(in the rows, 128 means zero)
Turns, then the turns between two rows, first turn first; the first pair answered:
turn B:
[134 172 123 104 145 135 160  88  98 133 139 130] => [143 164 130 106 137 149 165  92  97 138 119 127]
[117 117 174 154 118 152 137 151 150 107  96 155] => [103 106 169 168 117 133 128 146 146 101 106 159]
[124 137 114 126 128  97 144 132  82 150 146 148] => [128 149 115 115 133 100 143 135  86 155 153 148]
turn K:
[164  89 128 146 129 147 127 115 121 119  83  94] => [157  81 123 145 122 117 133 120  92 128  89 103]
[127 135 181 135  93 166 157 158 124 153  50 153] => [123 128 169 129  89 132 162 162  92 170  60 167]
[152  86 100 125 135 110 126 128  94 145  87 123] => [164 106  88 101 141 114 127 119 100 154 102 115]
turn L:
[148 150 110 131 165 152 119 134 112 111 124 141] => [143 153 112 135 169 151 118 139 112 105 127 143]
[ 94 160 113 132 175 120 104 114 163 101 180 107] => [ 70 159 141 157 169 113 123 149 154 100 168 134]
[144 106 111 144 118 124 129 104 137 146 107 128] => [145 113 105 137 124 124 121  95 148 141 117 122]
[168  97 139 138 139 112 131 127 121 118 170 131] => [165 100 139 139 140 116 133 128 125 116 173 132]

Each pair is two turns apart.
[138 109 121  55 116 109 100 152  79 169 117 124] => [140 155 123  40 139 149  90 137 143 152 141 104] : K, L
[130  92 133 184 147 147 118 129 116 101 112 142] => [142 131  96 126 156  99 127 119  79 144 148 144] : K, K
[ 72 118 148 193 129  86 129 149 137 101 171 135] => [103 133 121 142 124  48 138 146  81 151 177 136] : L, K
[ 97 142 128 152 150 142 118 113 165 111 159 150] => [ 91 129 142 167 140 148 121 124 161 109 138 160] : B, K
[146 137 123 148 151 173 127 115 167 105 114 102] => [120  89 117 176 131  98 137 136  97 122 113 136] : K, K
[159 147 133  91 125 128 167 126 121 190  71 126] => [164 150 133  92 133 153 153 110 154 171  77 108] : K, L
[125 108 146 151 103 114 122 140 107 147  88 130] => [143 127 117 112 111  96 116 117  96 168 112 117] : K, L
[141 113  87 126 123 158 129 108 151 150 149 112] => [122  85 102 161 113 153 130 117 142 137 132 122] : K, K
[ 98 142 168 139 119 162 146 176 146 138 106 173] => [ 84 130 157 142 114 122 147 180 114 146 123 185] : K, B
[140  64 119 152 122 130  91  84 132 105 102 110] => [127  75  98 146 130  92  85  76 120 111 139 115] : B, K
[130  86  87 100 133  87 141  85 124 146 167 117] => [114 131 103 103 153 121 144  92 180 124 187 118] : K, L
[112 136 137 128 148 151  81  63 204  77 196 108] => [ 61 127 194 185 124 137 126 146 176  76 163 171] : L, L
[ 98 176 163 138 136 137 152 171 157 128 136 150] => [ 96 153 170 148 123 128 156 182 139 134 118 161] : B, K
[168 118 137 103 116 167 128 107 127 133 103 104] => [150  82 141 131 100 137 133 121  93 131  94 123] : K, K
[122  80 131 161 130 101 117  98 106 111 107 137] => [123  98 114 142 145  93 105  80 119 111 140 126] : L, B
[116 175 132 117 141 157 131 156 161 140 121 150] => [129 144 138 126 129 166 134 157 143 145  84 149] : B, L
[176  95 129 130 112 170 130 132 106 141  75 139] => [180 128 101 105 142 178 108  91 149 128 127 112] : L, L
[146 158  92  85 143 113 130 115 107 159 149 132] => [151 173 110  82 143 139 142 128 123 160 134 135] : L, B
[173 136 110  74 120 141 136 122  90 170 102 113] => [177 121 117  82 118 154 133 118  97 160  85 106] : B, K
[132 101  90  89 140  84 104  83 117 164 127 109] => [131 147 100  72 158 107 111  87 149 162 142 106] : L, B
[126  95 132 171  96 153 119 100 137 102 113 107] => [128 112  96 130  99  92 127 102  83 144 145 116] : K, K
[219 164 126  38 122 186 153 140 104 190  57 105] => [223 129 134  63 115 201 143 133 108 175  30  96] : L, B
[128  95 143 132  93 146 135 111 124  96  78 124] => [137  94 114 105  95 115 126  92  96 116  98 117] : K, L
[138 154 165 123 123 152 158 164 129 148  97 150] => [119 106 160 157 112 118 151 161 109 133  98 161] : B, B
[104 163 145 127 129 109 138 143 110 141 182 147] => [121 130 149 131 109 107 146 155  73 155 141 151] : L, L
[106 153 131 126 146 110 144 132 149 125 160 138] => [117 150 149 135 142 143 148 144 166 121 137 135] : B, K
[119 154 109 112 148 130 100  78 168 107 186 109] => [ 89  92 137 178 124 124 100  99 157  76 148 128] : K, K
[102 150 144 133 133 163 143 170 145  99 134 136] => [108 107 143 140 115 142 148 180  99 111 108 145] : K, L
[152  99 161 112 111 137 135 113  78 137 107 137] => [161 107 148  96 122 152 123  91  99 130 115 116] : L, K
[121  92  96 138 103 102  91 106 103 124 114  79] => [138 125  88 112 115 118  90  95 121 129 123  67] : K, K
[150 174 111  83 138 119 140 133 126 149 150 130] => [157 149 143 115 128 178 134 138 159 126  97 121] : K, B
[124  68 143 193  99 134 112 138 154  88 107 119] => [120  65 120 188 111 103  97 111 151  85 139 109] : L, B
[140  59 138 159 105 108 140 144  69 134  90 132] => [165 113  93  86 130  89 130 108  70 161 145 104] : K, L
[141  58 105 145 106 122 117 100 105  97 131 118] => [160 100  82  99 121 121 118  85 108 122 157 103] : K, K
[ 96 118  88 119 133  36 118 107  87 137 193 132] => [142 199  94  51 146 106 143 116 127 167 175 117] : B, B
[128 116 152 138 120 164 122 142 130 112 119 144] => [142 106 141 129 116 165 114 129 125 119 113 132] : L, L
[111 108 153 164 126 132 100 139 121  77 156 127] => [110 143 133 132 137 102 109 136 104 100 190 130] : K, B
[122 120 116 137 115  91 129 125 122 122 148 133] => [132 150 116 120 127 119 127 120 151 120 158 124] : B, K
[112 160 143 131 140 155 125 113 189 128 172 139] => [120 157 163 141 128 172 143 140 184 137 133 154] : B, L
[138 174 105  85 148 103 136 115 122 148 173 124] => [118 184 146 123 150 156 139 138 176 113 154 129] : K, L
[172  98 177 131 107 141  77  91 100 133 129 126] => [156 131 169 127 126 147  67  78 132 121 167 116] : L, L
[154 139 153 133 110 151 161 163 122 145  86 138] => [147 125 133 132 105 105 162 159  83 158 103 148] : B, K
[136 109 115 126 128 107 128 125  91 137 117 140] => [151 127 105 103 139 127 119 102 115 139 126 117] : L, K
[127 153 151 130 127 159 132 157 148 108 138 131] => [138 127 155 132 114 155 138 167 122 121 108 136] : L, L
[ 97 114 126 151 128 106 127 173 107 128 151 158] => [105 105 111 139 126  97 121 166  94 138 155 152] : L, B
[106  83 152 176  97 101 146 160  89 123  96 159] => [158 101 103 104 105  85 135 120  62 165 113 130] : L, K
[145  80 155 143 131 142 123 139 124 109  76 134] => [155 113 119  92 136  92 132 133  86 154 117 139] : K, K
[128 162 146 115 140 161 142 162 135 141 122 136] => [125 132 152 134 124 149 145 168 110 141 100 145] : B, K
[ 80 206 126 110 153  92 152 154 119 154 199 152] => [129 209 153  88 138 166 174 179 124 178 116 146] : B, B
[151 108 131 116 108 157  86  73 144 109 109  92] => [122  81 131 145 103 117  85  77 124  96 123 107] : K, B
[104 153 147 150 119 106 135 144 124 110 133 148] => [109 139 141 147 115  96 136 140 108 114 130 148] : L, B
[119 135 142 144 120 124 144 161 123 124 114 167] => [122 151 125 125 123 104 141 153 113 135 137 165] : B, K
[138 141 157 119  97 174 139 160 118 158  59 138] => [167 147 123  88 113 187 115 116 134 157  75 107] : L, L
[138 151 120 160 126 161 119 100 200 106 127  99] => [101 114 125 199 114 117 119 111 176  90 135 119] : K, B
[173 162 109  76 130 124 123 129 103 171 137 111] => [176 172 127  76 129 148 131 138 119 169 119 110] : L, B
[107 163 149 138 152 101 123 142 143 109 187 126] => [100 149 169 162 138 110 133 166 132 105 157 142] : K, L
[154 123 123 120 113 135 124 131 124 144 105 114] => [147 146 120 117 127 134 113 122 150 135 132 106] : L, L
[178 163 116 109 141 177 119 140 171 120 131 110] => [146  97 140 182 121 163 111 153 159  85 104 125] : K, B
[129 139 105 128 147 133  99  99 154 112 149 102] => [ 97 134 128 164 143 127 108 124 155  98 150 126] : L, K
[123 150 134 132 154 170 117 112 179 100 133 101] => [ 90  88 138 173 125  98 127 136 105 110 123 137] : K, K
[166  70 150 138  88 150 131 147  89 145  47 140] => [193 106  98  87 122 165  92  73 138 135 103  82] : L, L
[176 138  90  84 110 110 147 134  81 150 122 141] => [181 134 122 111 118 190 134 127 152 109  89 118] : K, K
[104 135 119 121 141 113 145 100 146 110 161 138] => [130 155 129 101 135 149 156 111 155 123 135 131] : B, B
[ 96 150 144 148 144 141 154 179 124 111 108 157] => [103 110 135 160 133 119 149 172  92 115  95 159] : L, B
[161 171  98  73 133  97 144 134 108 184 144 131] => [148 199 130  96 148 165 143 138 181 148 137 122] : K, L
[176 119 108  81 103 152 145 137  91 178  75 126] => [167 166  90  61 137 161 122  99 149 156 140 102] : L, L
[ 82  94 132 191 157 140 131 132 170  83 160 124] => [ 99  53 140 196 135 136 144 149 128  99 112 132] : L, L
[ 92 174 169 136 153 169 159 150 180 101 123 139] => [ 87 127 180 165 130 153 168 169 142 106  89 158] : L, B
[115 158 142 142 124  96 147 149 104 153 135 143] => [135 178 142 120 127 127 153 146 122 159 123 131] : K, B
[170  85  90 108 124 108 104  92 105 131 103 116] => [160  97  78 106 131  94 102  84 109 129 135 112] : B, B
[106  66 100 157 113  71 116 116  89 121 141 137] => [141 145  75  79 137  89 127 103 108 159 176 119] : K, B
[161 133 109  93 135 140 137 138 142 134 122 106] => [142  91 133 141 119 141 137 151 141 111  95 116] : K, K
[109 172 120 109 134 117 133 142 128 144 171 152] => [111 147 130 120 114 111 146 161  99 155 137 167] : L, L
[109 138 155 165 119 128 142 117 171  90 143 155] => [114 105 149 168 102  95 148 126 121 108 125 170] : K, L
[165 132 110  84 132 157 118 102 126 147 129 107] => [164  90 122 111 116 154 115 106 108 142  99 114] : B, B
[128 116 104 118 114 103 112 105 115 128 174 140] => [152 143 108  95 124 146 115 100 145 131 161 124] : K, B
[113 111 168 191 120 147 126 134 141  86 114 135] => [ 96 133 152 182 138 119 118 123 151  81 162 135] : B, B
[ 89 143 119 124 138 101 129 131 137 127 168 141] => [111 166 127 104 144 144 136 130 159 132 153 128] : K, B
[194 131 120  92 121 131 156 136  82 179  86 130] => [203 140 124  99 134 184 132 108 144 142  88 102] : L, K
[152  97 128 133 114 143 139 131 105 133  89 126] => [163 117 112 103 123 131 139 127  98 152 109 121] : K, K
[125 105 111 138 130  84 106 120 104 124 146 116] => [113 137 113 129 143  86 114 124 121 122 169 122] : B, L
[121 113 115 135 120  97 133 144 131 117  89 118] => [134 144  96 101 131  98 133 135 136 133 107 109] : K, K
[109 121 123 143 141 120 102 106 147 113 138 134] => [122 149 125 122 148 137 109 111 160 121 136 128] : B, B
[156  53 102 118 109 100  99  86  69 164 103 118] => [166  92  87  97 137 142  75  48 133 144 135  81] : L, K
[ 99 177 169 125 121 150 152 198 153 124  81 135] => [ 80 128 173 161 105 120 143 196 129 108  74 141] : B, B
[108 133 112 129 138 108 120 123 121 124 156 131] => [114 140 119 131 143 136 114 119 150 111 150 122] : K, K
[143 135 144 120 123 150 142 150 122 140  91 134] => [127 109 140 141 115 127 142 152 104 136  92 142] : K, B
[137 139 130 136 127 140 106 103 146 111 149  98] => [123 108 138 162 114 113 111 116 120 113 142 116] : K, K
[119 149 131 131 156 155 117 113 136 118 143 132] => [110 141 150 148 145 147 129 137 122 121 127 152] : L, L
[112 155 134 118 126 170 129 109 167 129 131 124] => [100 147 150 135 116 162 145 137 152 130 112 144] : L, L
[117 114 137 152 124 132 111 110 158 114 152 117] => [126 131 136 137 131 146 113 112 168 119 154 111] : B, B
[108 123 148 167 133 147 132 141 155 106 131 139] => [131  94 143 161 117 148 131 138 125 120  96 135] : L, L
[129  94 111 110 112  64 122 135  65 122 166 143] => [166 158 114  72 141 160 108 107 160 107 165  96] : K, K
[175 156 117  93 146 151 123 128 141 141 124 119] => [150  96 149 159 125 149 122 147 134 115  85 136] : K, K
[146 112 109 105 121 125 132 132 100 153 101 118] => [139 140  96  95 141 130 120 108 132 141 140 103] : L, L
[123 148 129 103 158 190 124  87 160  90 100  99] => [ 86 162 157 130 156 179 144 121 162  80 103 128] : L, L
[134 126 106 107 134 142 100  91 150 109 132 107] => [ 94 151 133 134 137 136 116 126 168  96 147 136] : L, L
[135 142 126  84 157 176 151  93 148 152  91 135] => [125 109 140 114 149 181 146  95 157 133  74 139] : K, L
[116 119 139 131  93 119 138 147 134 122 107 101] => [129 119 126 118  98 124 128 130 134 124 108  88] : L, L
[145 151 136 127 131 176 130 142 158 133 103 120] => [143 105 141 148 119 164 125 142 135 129  81 123] : K, L
[146  94 121 136 118 112 119 143  82 142 115 110] => [151 130 101 109 139 108 112 126  97 149 150 101] : B, K
[134 107 128 119 121 109 137 136 100 127 120 129] => [127 122 117 115 127  98 132 131 105 122 145 125] : B, B
[116 156 133 130 148 160 120 118 164  91 156 120] => [106 118 156 164 129 161 128 136 143  84 121 136] : B, K
[147 111 136 124 118 138 135 132 110 143  93 124] => [154 123 131 108 119 133 136 127 108 152 105 122] : K, K
[111 130 150 161 136 157 123 126 170  90 124 123] => [ 98  99 148 173 119 106 138 146 110 111 121 150] : L, K
[127 120 133 141 128 117 145 144 115 139 105 139] => [149 126 116 118 131 124 138 130 111 147 108 128] : L, K
[ 94 119 121 163 134  93 141  80 104 101 162 132] => [107 143 109 133 139  87 146  78  97 117 171 128] : L, K
[158 126 140 110 101 165 158 159 116 151  70 132] => [154 122 134 109  98 144 162 160  98 158  77 140] : K, K
[124 155  86 104 142 133 115  99 159 155 186  86] => [ 84 154 128 155 141 153 127 129 190 121 179 107] : L, K
[119 108 153 165 118 110 136 136  95 118 104 145] => [141 129 121 121 125  89 133 117  78 147 130 133] : K, L
[118  76 121 169 128  94  80  97  73 110 145 109] => [125 139 103 129 152 107  75  80 109 117 189  91] : B, K
[107 108 117 156 140 108 110 105 135 102 153 130] => [103  99 125 165 132 105 118 120 125 106 140 139] : L, L
[121 121 131 135 135  66 125 127 152 120 145 144] => [130 137 126 115 142  65 129 126 149 132 152 138] : L, K
[167 121 142 140 122 157 161 139 130 147  77 127] => [181 113 125 130 121 143 155 121 118 154  84 116] : K, L
[170 136 103  90 139 140 123 119 102 162 117 119] => [137 174 107  96 160 146 123 120 136 144 159 124] : L, L
[139 172  98 108 149 126 101  94 170  98 180 104] => [141 133 143 155 126 178 105 120 187  75 108 111] : B, K
[ 95  93 161 171  87 100 126 120  86 128 114 131] => [ 99 150 125 119 113  73 119  97  95 147 181 117] : B, K
[145 139 122 128 146 154 116 100 166 113 130  90] => [133  92 141 167 127 147 122 119 142 104  98 107] : B, K
[102  95 116 138 146  58  85  97 134 100 174 114] => [ 98 128 114 121 154  59  96 102 140 109 191 117] : L, K
[162 144  98 102 111 146 113 127 118 167 141 130] => [149 113 130 148 105 184 106 132 146 131 108 129] : K, K
